In the data rows, 128 means zero.
Every row has a hidden score from 0 to 40. What is each row's score? 20 is about the middle. The score is a weighted sum of the row's numbers plus the product of two more (or one squared), each taken from its middle value.
[ 89 143 154 155 116 179 116 117 157 112 154 128 117 112 105 143  95  80
 127 128 146 106 126 149  99 136] >> 26
[174 113 105  88 130 153 137 147 144 121 150 155 129 140  96 109 162 108
 120  78 136 135 117 125 180 119] >> 19
[153 151 111 115 137 153 106 122 134 123 127 119 149 139 160 143 103 113
 154 130 107 126  96 161 132 120] >> 16
[136 102 150 150 131 117 149  97 138 100 135  92 142  93 166 117 104 135
 142 120 111 102 111 122 103 128] >> 22
[113 102 148 121 130 131 142 128 126  85  93 123 150  98 138 120 103 136
 149 112 151 116 135 159 122 151] >> 37
[159 138 134 145 139 144 133 120 138 101 140  93 104 147 104 167 100 115
 130 131 119 164 121 159 118 128] >> 16
[ 96 123  82 129 123 117  71 101 119 130 138 132 112 144 148 122  79 155
  99 142 112 127 120 135 112 107] >> 8
[ 82 121 171 160 109 146 126 121 146 125 150 151 142 137  96 138 133 123
 110 143 156  87 132 140 116 137] >> 25
[107 154 156 125 154 117 158 155 157 155 118 163  98 125 106 110 160 121
 113 137 115  97 128 122 133 168] >> 17
[144 134 130 124  94 131 133 156  83 137 113  88 130 112 153 138 152 119
 171 134 153 157 132 124 105 100] >> 29
[161  85 125 132 133 124 126 134 109 140 151 143 134 122 139 122  94 120
 108 125 117 127 132 137 176 136] >> 23
[135 141 110 126 147 134 158 138 132 146 137 119 124 138 107  98 151 108
 127 134  99 140 134 115 129 145] >> 17
[109 106 123  95 134 152 144 147 145 138 105 177 149 133  98  92 149 170
 158  87 132 136 165 116 133 156] >> 13
[ 92  89 177 175 124  91 125  95 122  98 127 132 112 120 153  97 103 139
 119 107 108  98 144  92  97 128] >> 15
[145 119 124 126 130 156 120 110 132 111 127 136 108 150 110 101 132 113
 145 109 120 145 125 131 160 150] >> 21
[ 81  95 176 133 137  84 162  94 134 119 121 153 126  97 126  91 121 160
 149 116  98  87 133 117 135 166] >> 12
[148  86 155 160 107  74 122 132 118 114 118 102 164 125 153 124 132 126
 143 100 134 114 129 121 118  96] >> 14
[149 125 120 138 130 123 114 120 122 145 153  94 133 148 130 168 102 134
 138 139 139 160 127 120 159 105] >> 36
[ 98 124 155 121 119  63 153  87 135 123 125 100 142 139 159 131 111 147
 110 144  99 100 132 137 111  93] >> 17
[132 144  78 143 145 135 136 137 132 124 173 121 116 165 118 152 115  89
 101 169 154 134 106 159 124 106] >> 16
[104 142 129 134 135 119 127  96 142  89 108  94 135 128 142 110 114 110
 123 107 135 135 104 110 115 101] >> 28
[142 123 121 136  93 100 132 102 114  77 128 105 105 162 127  81 142  88
 116 127 107 134 105 111 104 123] >> 18
[145  95  96 121 147 122 156 129 143  83 107 128 126 136 113 101 146 137
 112  78 108 164 114 124 136 155] >> 17
[123 157 126  61 120  94 151  98 116 120  92 122 120 147 141 159 116 148
 132 118 126 156 114 158 125  79] >> 15
[139 122 138 159 146 171 143 143 153 111  98 104 125  80 111 146 144 133
 177 130 141 158 104 125 107 144] >> 19
[109 119 104 133 161 169 151 169 126 181 177 142 127 132 107 126 127 120
 145 104 142 130 143 119 169 138] >> 25
[ 98 127 121 135 141  93 156 116 146 143 122 137 132 121 105 104 119 160
 143 130  88  99 134 106 136 159] >> 10
[121 138 109 144 149 143 157 133 128 123 174 104 126 119 124 158 109 111
 122 121 129 135 132 124 116 102] >> 19
[129 130 165  91  86 109  96 109 142  94 105 139 123 143 118 118 124  97
 107 133 138 118 108 166 166 116] >> 24
[120 136 179 101 153 137 145 151 126 157 112 144 141  97 145 144 120 130
 159 107 152 130 133 125 136 119] >> 28
[166 155 147 131 135 145 149 158 109 132 135 126 125 114 121 131 100 107
 144 149 123 149 141 116  87 135] >> 24
[147 129 129 116 101 120 115 149 108 147 110  97 121 132 165 141 162 122
 139 130 158 162 142 124 118  91] >> 39
[127 143 149  95 101 158 117 114 134 131 117 161 109 169  89 116 149 136
 117 128 143  98 124 147 149 139] >> 30
[119 125 120 130 131 135  98 110 125 105  93 115 140 129 165 136  96 143
 126 108 120 135 125 132 116 131] >> 24
[126 144 183 150 107 128 109 133 106 149 162 130 153 133 142 135 163 113
 108 157 162 109 129 111 108 115] >> 32
[112 132 109 160 172 147 146 136 134 130 179  99 142 102 124 153 130 112
 150 151 156 164 122 144 114 110] >> 11
[ 91 161 139 132 108  99 101 117 130 140 143 126 143 147 139 147 149 144
  93 149 157 135 128 110  86  78] >> 22
[166 120 103 139 152 156  91 164  88 150 134  87 139 106 156 160 110 116
 173 143 153 164 122 119 130 103] >> 24
[134  92 161 148 111 103 120 126 126 160 118 150 143 158 135 116  80 137
 117 130 113  86 161 122 174 135] >> 34
[140 114  99 130 149 159 144 132 166  99 126 140 160 104 111  91 132 152
 153  90 112 143 138 123 135 127] >> 10
[106 140 189 131 149 102 120 123 110 150 115  95 127 104 160 143  96 140
 138 138 105 120 152 115  97 153] >> 26
[148 150 187  94 142 111 179 121 139 113  85 115  59 120 145 119 110  96
 158 127 111 133 110 162 122 151] >> 28
[147 130  85  65 131 148 139 142 149 134 113 160 141 138 110 122 133 139
 125  97 138 146 131 113 155 134] >> 22
[100 158  84  74 137 102 110 112 117 151 118 126 147 149 144 162 110 170
 146 119 174 159 130 137 169  99] >> 24
[ 85 174 142 160 138 113 123 128 142 129 112 114 126 115 146 143 148 128
 113 154 136 120 108 117  73 133] >> 17
[110 104 105 133 108 117  91 127 117 144 137 152 128 155 133 130 105 160
  80 113 121 116 145 104 141 118] >> 19
[162  96  80 182 171 140 109 145 120 109 120  91 128  98 131 129 105 118
 144 178 103 144 109 113  95 149] >> 10
[121 119 140 110 105 120 122 107 131 105 110 111 132 120 142 133 109 111
 131 110 162 136 128 154 128 124] >> 27
[119  88 131 130 143 121 133 118 126 151 154 161 104 143 121  86  97 121
 104 155  99  79 126 151 176 148] >> 20
[140 161 129  91 113 133 146 148 130 139 109 108 117 119 157 151 127 103
 129 135 130 153 132 157  90 112] >> 24
[125 115 133 115 129 166 115  91 138  84 112 136 120 132  98 139 102 124
 136 111 130 172 164 129 115 182] >> 20
[138 120  87 140 161 170 108 152  99 176 157  92 133  95 128 159 104 147
 130 160  99 156 149  84 112 141] >> 21
[123 109 123 133 124  92 146 112 120 104 120 114  99 145 127 132 125 105
 123 120  93 147 114 144 131 139] >> 8
[126  87 121 129 137 122 130 124 123 152 153 160 117 149 121 120  98 105
 104 147 110  91 127 145 179 133] >> 19
[127 160 151  98  97 149  90 108 158 142 135 146 118 160  88 135 130 113
 101 137 137 124 118 155 163 133] >> 28
[141 103 109 163 140 149  98 137  86 156 146 112 125 113 159 144 117 108
 159 160 135 135 142  93 115 127] >> 23
[ 96 160  83 112 103 117 114 112 124 102  93 110 132 149 150 114 125  77
 136 143 149 119 134 132 118 115] >> 24
[165  73 118 170 148 141 172 102 134  82 104 101 114  70 133 110 134 135
 159  98  95 122 104 132 133 161] >> 24
[148 138 129 126 124 154 129 108 149  87 133  63 132 130 142 106 104  89
 145 109 148 150 106 162 126  88] >> 31
[114 121 144 157 127 110 141 145 123 150 150 115 150 131 138 113 120 124
 126 143 112  75 152 138 140 142] >> 22
[127 106 104 116 123 108  91 124  99 124 140 143 143 156 153 134 127 149
  90 122 128 114 128 112 139 134] >> 20
[ 97 161 111  91 138 109 117 114 125 165 119 123 149 141 143 150 109 162
 155 116 187 152 140 126 163  98] >> 38
[114 119  79 131 129 133 105 116 122 138 144 144 152 129 131 126 111 135
  87 125 112 106 143  85 131 133] >> 25
[103 134 123 164 131 124 154 103 121 128 171  75 152 116 146 156 152 141
 139 122 150 171 128 148 113 104] >> 21
[107 125 126 113 131 139 166 126 158 105  78 152  79 107 118  98 148 108
 136 106 109 134 143 121 139 176] >> 19
[168 126 131 124  84 131 128 137 126 100 106 129 123 130 129 105 162 115
 127  99 128 150 144  91  97 103] >> 16
[123 119 126 132 129 134  89  96 102 114 104 119 156 133 170 145 103 130
 132 139 130 136 117 131 106 120] >> 22
[159  98 140 137 128 101 135 124 121  96 119 105 143 113 165 152 119 146
 103 111  97 119 131 143 106 112] >> 12
[139 132 184 110 107  97 134 101 146 107 119 126 116 142 134 146  87 115
 114 134 103 102 130 182 161 142] >> 22
[111 110 137 113 130 137 148 133 140  93  86 152 103 125 133  95 167 116
 131 116 133 149 156 135 123 173] >> 17
[161 105  92 136 157 142 157 134 156  82 110 132 111 110 111 117 138 139
 120  75 115 163 115 142 146 158] >> 18
[153 162 101 119 122 166 110 130 132 121 110 134 138 120 136 138  94 108
 162 120 125 118 113 152 132 132] >> 24
[135 151 156  83 138 112 171 129 129 106  69 115  69 121 127 138 115 111
 146 129 112 132 128 172 125 156] >> 23
[142 129 177  96 105  95 162 127 132 128 100 131 113 137 136 115  96 123
 146 126  97  83 123 186 140 122] >> 19
[136 143 172  96 134  92 188 140 136 113  70 114  80 119 126 116 115 103
 174 126 105 119 104 159 133 169] >> 25
[124 150  75 148 154 123  99 127 118 131 110  92 193 101 174 144 108 164
 183 134 143 162 106 111 100  76] >> 12
[ 76 151 166 135 130 127 140 123 140 163 139 164 135 117 113 114 140 132
 140 130 145  84 127 139 143 131] >> 19
[137 120 113 149 141 158  92 141  88 151 153 101 114 113 140 135 127  98
 147 172 136 123 142  99 118 137] >> 24
[137 139 100 117 147 152 158 120 121 128 111 108 103  80 137 102 141  92
 194 127 147 150 118 130 128 127] >> 18
[138 107  83 118 152 142  91 148  94 169 174 108 155 104 146 160 116 127
 120 173 156 152 127 105 147 113] >> 25
[135 147 135 100 112 149 130 120 128 120 119 155 107 146 103 112 152  86
 111 133 126  91 111 161 157 135] >> 32
[ 91 103 177 156 104 143 110 141 143 122 155 160 149 130 109 129 137 150
 119 130 168 101 123 144 119 123] >> 20
[ 96 143 133 105 127 138 148 111 177 115 104 142 144 119 122 119 143 166
 141  92 145 112  86 159 141 105] >> 18
[138  91 112 171 126 134 128 139 135 162 167 121 142 125 131 111 122 131
 107 168  88 100 165 108 115 162] >> 18
[106  78 132 154  96  85 102  92 100 144 147 165 153 166 135 116  99 115
 104 154 107  69 159 133 178 164] >> 18
[160 153 113 134 141 145 195 160 171  79 107 120  87 132 129  94 182  98
 149  91 105 130 107 160 111 148] >> 13
[104 138 111 116 151 143 129 138 102 170 176 161 135 105  69 155 147 152
 124 153 157 100 117 117 146 120] >> 24
[122 165 162 133 116 150  99  98 139 122 122 130 110 148  94 125 105  97
  99 151 130 115 123 128 135 138] >> 34
[ 99 159 111 103 125 138 105 108 150 111  91 156  96 159 113  97  93 107
 122 129 146 147 134 139 140 163] >> 28
[120 160 141  98  94 112 117 163 144 140 143 162 143 158  97 110 193 155
  83 144 133  93 144 125 110 113] >> 10
[166 102 125 104 152 141 139 156 116 140 127 128 125 115 118 147 121 137
 130 114 146 176 121  97 126 144] >> 27
[158 126 111 110 134 162 115 118 126 132 135  92 183 116 155 168  99 172
 178 126 131 162 104 157  96  70] >> 16
[129 164 158 134 123 147  89 116 146 108 128 155 111 149  85 131 109 115
 112 157 141 124 132 157 134 138] >> 18
[ 95 155 125 140 113  73 120 111 145 130 137 122 145 133 132 158 144 141
  96 151 150 132 107 113 103  88] >> 16
[126 129 129 102 149 125 139 130 142 124  96 165 123 112 111 103 133 121
 115  90 133 134 128 101 159 161] >> 28
[123 157 112 157 107 137  97 157 131 144 160 132 132 142 122 149 157 102
 128 177 162 120 112 131  94 112] >> 17
[ 90 164  89  83 152 127 120 101 139 159 126 117 150 136 146 136  98 168
 173 123 164 153 123 133 143 105] >> 31
[164 103  94 139 173 165 133 140 152 132 119 135 153 109 106 123 108 140
 164 159 126 162 124 117 106 159] >> 15
[123 146 179 149  67 109  85 144 125 122 135 159 131 165 137 124 162 133
  87  94 147 124 127 103 122 102] >> 24
[139  93 131 172 118 146 137 125 109 127 109 114 110 114 124 109 138 142
 157 119  90 118 148  96 115 170] >> 19
[142 131 123 126 105 101 126  99 107 101 127 114 143 137 141 156 119 111
 144 127 158 158 131 157  94 104] >> 12
[122 145 132 159 141 158 103 123 119 115 127 143 109 138  95  90  96  89
 133  91 137 143 170 101 141 171] >> 33
[110 120 142 127 133  94 136 111 135 144 131 146 131 149 106 121 118 172
 132 120 100 114 137 126 131 149] >> 9
[106 138 177 168 120  97 122 114 142 114 120 120 105 116 110 121 130 126
  99 120 141 106 115  92  75 105] >> 18
[150 119 130 153 156 108 150 123 128 103 124 102 138 104 162 136 106 136
 110 123  87 106 121 140  86 122] >> 17
[ 80 146 129 119 125 116 118 142 122 168 167 160 123 120  81 158 127 167
 123 130 171 119 112 121 154 119] >> 17
[106  88 154 145 158 121 181 104 143 132 125 125 135  78 115 117 114 142
 162 129  82 102 137 140 119 160] >> 7
[170 128 126 127 137 161 107 132  88 158 147  92 161 109 162 179  99 120
 141 136 141 150 115 130 118  95] >> 30
[110 108 155 129 127  99 130 158 122 145 157 128 145 146 148 138 120 138
 111 153 130  89 160 151 142 135] >> 20
[159 121 118 117  95 135 123 125 123 117 135 132 128 129 123 132 173 141
  91 114 139 137 119 144 117  97] >> 12
[105 155 130 129 122 104 151 163 161 134 132 172  82 139 111  92 182 135
  64 131 107  84 117 125 129 131] >> 13
[153 111  93 124 145 154 166 141 159 115 108 146 144 128 107  87 154 143
 136  74 100 144 136 119 135 146] >> 14
[122 131 127 109 148  99 121 137 128 149 131 120 129 124 155 149 117 142
 112  85 157 158 135 140 183  97] >> 24
[106 140 160 133 148 131 163 152 163 154 123 160 104 121 114 127 158 122
 110 130 122 104 122 130 142 166] >> 21
[141 104 124 160 122 171  86 142  94 147 142 107 107 128 132 140 127 105
 160 158 140 125 139  90 118 140] >> 28
[139 135 142 111 113 127 125 110 110 108 125 106 142 130 150 150 122 119
 168 150 167 163 121 148  92  98] >> 28
[141 156 146  84 133  83 184 121 147 103  80 112  78 117 130 121 113 103
 156 129 109 143 116 160 132 164] >> 19
[103 145 153 135 149 130 156 165 160 152 118 159 103 121 101 109 151 114
 129 132 118  91 119 122 133 188] >> 22
[131 140  86 121 111 144 150 110 139 101 112 109  98 112 124  86 136 102
 127 126 108 155 139 116 100 118] >> 15
[116 134  83 128 141 130  92 123 113 134 109  88 170  99 169 155 124 186
 177 130 160 149 103 120 119  62] >> 14
[168  88 124 157 136 155 115 136 102 144 159 141 134 116 140 125 105 124
 132 120 112 117 143 129 162 135] >> 19
[146 157 116 134 144 142 129 112 102 137 123  92 174 110 162 164  97 159
 162 119 124 152  95 151  90  83] >> 17
[ 95 145 109 120 149 125 130 143 113 169 175 156 132 115  94 166 129 164
 126 153 150 104 112 119 143 109] >> 14
[123 146 102 130 117 107 139 106 120 112 124 109 131 130 135 147  99  93
 157 151 138 146 108 131 101 116] >> 18
[ 79 118 163 151 105 132 129 131 149 110 151 153 158 122 118 128 135 131
 105 134 160  93 111 138 119 125] >> 25
[137 103 137 167 121  98 117 142 108 112 127 118 161 101 149 117 139 140
 127 117 137 101 144 113 116 115] >> 16
[123 115 102 156 112 111 105 119 105 137 154 133 149 137 145  78 143 113
 125 161  93  85 163 108 120 163] >> 9
[135 144 141 161 118 149 148 141 137 122  91 111 126 110 114 139 158 114
 170 137 126 140 123 115 106 135] >> 19
[113  71 125 173 111  98 110 100 116 107 132 122 135 144 144 128 134 138
 103 137 113 108 138 127  93 116] >> 3
[146 107 173  99 134 115 145 126 124 108 109 142 121 125 136 120 156 143
  95 107  94 124 120 111 123 138] >> 22
[140 121 117  85 135 109 166 134 172 113  80 175 133 139 115  84 179 156
 140  71 113 150 114 129 143 165] >> 7
[129 156 158 119 114 121 111 155 140 146 123 174 122 142  95 128 141 139
  89 117 125  96 125 113 161 128] >> 25
[129 142  93 140 129 131 136 149 122 117 174 106 139 153 121 161 114  99
 126 149 146 138 113 146 113 110] >> 16
[107 180 146 129 131 138 128 117 135 155 126 140 139 113 144 125 126 137
 146 129 147 111 110 126 137 120] >> 28
[158 143 102 107 122 157 122 143 131 173 146 122 144 103 122 150 155 131
 132 144 148 143 118 137 146  84] >> 20
[164 136 123 147 137 161 140 115 137 122 146  92 108 138 109 158  89 123
 150 135 115 157 124 138 108 135] >> 22
[134 118 110 124 110  92 133 102 120  82 138 106 107 152 118  88 145 111
 102 123 108 141 101 114 114 124] >> 14
[135 124 103  88 148 116 182 139 173 127  73 178 118 132 110  86 172 150
 132  89 116 149 118 109 140 151] >> 11
[170 118 138 119 104 124 121 147 134 122 137 153 109 168  99 113 127 125
  87  74 109 159 139 114 166 131] >> 21
[111 114 122 125 149 170 142 151 145 176 182 147 111 123 109 122 122 115
 145  99 143 132 124 130 161 127] >> 24
[ 98 107 154 117 121  80 120 127 120 144 123 151 125 143 108 125 128 164
 106 148 100 108 150 130 132 138] >> 7
[142 137 130 141 124 180 151 134 179  91  97 114 116 105 109 123 170 141
 152  99 121 127  96 139  80 124] >> 15
[ 83 173 129 132 120  94 110 125 130 146 143 130 147 133 125 132 155 150
 117 149 141 124 121 101  91  92] >> 11
[115 119  96 129 164 153 120 119 127 133 115 125 159 105 126 142  96 136
 156 143 152 145 122 104 112 151] >> 25
[155 125 115 123 131 138 122 137 140 125 138 164 115 156 115 105 125 124
 108  85 120 139 141  96 165 141] >> 21
[113 142 110 102  92 119 101 109 103  86  97 105 144 142 155 107 123  91
 131 128 159 128 135 170 107 105] >> 24
[152 134 162 141 101 102  85 134 101 154 153 149 129 158 116 149 144 142
 111 127 160 144 140 112 146 128] >> 29
[158 135 123 144 145 141 146 105 124  94 149  89 116 138 108 164  95 120
 146 137 111 161 120 158 114 134] >> 13
[122 111 119 152 130 144 109 133 125 169 157 130 166 119 135 126 100 133
 175 139 163 111 148 156 171 145] >> 30
[102 117 124 107 137 151 146 110 134 118  94 150 108 110 131  86 145 108
 148 107 118 131 150 125 122 169] >> 18
[119 155 136  66 120  80 145 102 129 108  88 109 120 137 143 168 116 145
 126 113 139 154 109 172 142 100] >> 18
[129 137 149 121 147 127 175 151 141 126 133 120 180 100 131 151 124 171
 165  83 147 150 122 138 120  97] >> 17
[136 147 141  95 128 148 178 125 161 101  90 120 122 142 133 119 156 142
 124  88 112 138 132 164  82 137] >> 18
[137 123 186 126 151 113 141 133 120 144 119 105 141 113 170 158 106 126
 132 138 109 124 136 118 118 145] >> 32
[132 112 105 163 103 111 111 133 106 130 153 141 150 151 140  94 153 117
 115 187 105 101 168 115 113 154] >> 9
[145 155  85 110 140 153 103 143 120 119 105 133 140 133 147 137 102 125
 147 154 119 122  97 164 137 128] >> 22
[128 137 121 104 127  95  93 115 118 123 107 127 140 136 138 140 105 134
 100 103 143 120 132 104 141 111] >> 25
[144 162 153  85 135  93 192 121 137  98  76 120  78 124 142 113 110  95
 150 138 101 135 102 167 132 168] >> 25
[192 113 150 153 132 100 135 134 121 123 114 115 128 118 161 164 117 139
 126 124  81 153 116 116  95 164] >> 15
[ 55 165 148 135 140 118 123 116 138 157 134 158 125 129 128 133 144 156
 119 136 154  87 114 136 142 116] >> 19
[146 120 132 148 153 170 141 147 152 111 102 116 121  83 101 156 142 128
 171 131 136 164  99 140 110 146] >> 12
[127 128  79 136 129 163 140 134 145 106 166 115 101 139 103  99 140  86
  97 131 117 117 125 123 126 135] >> 28
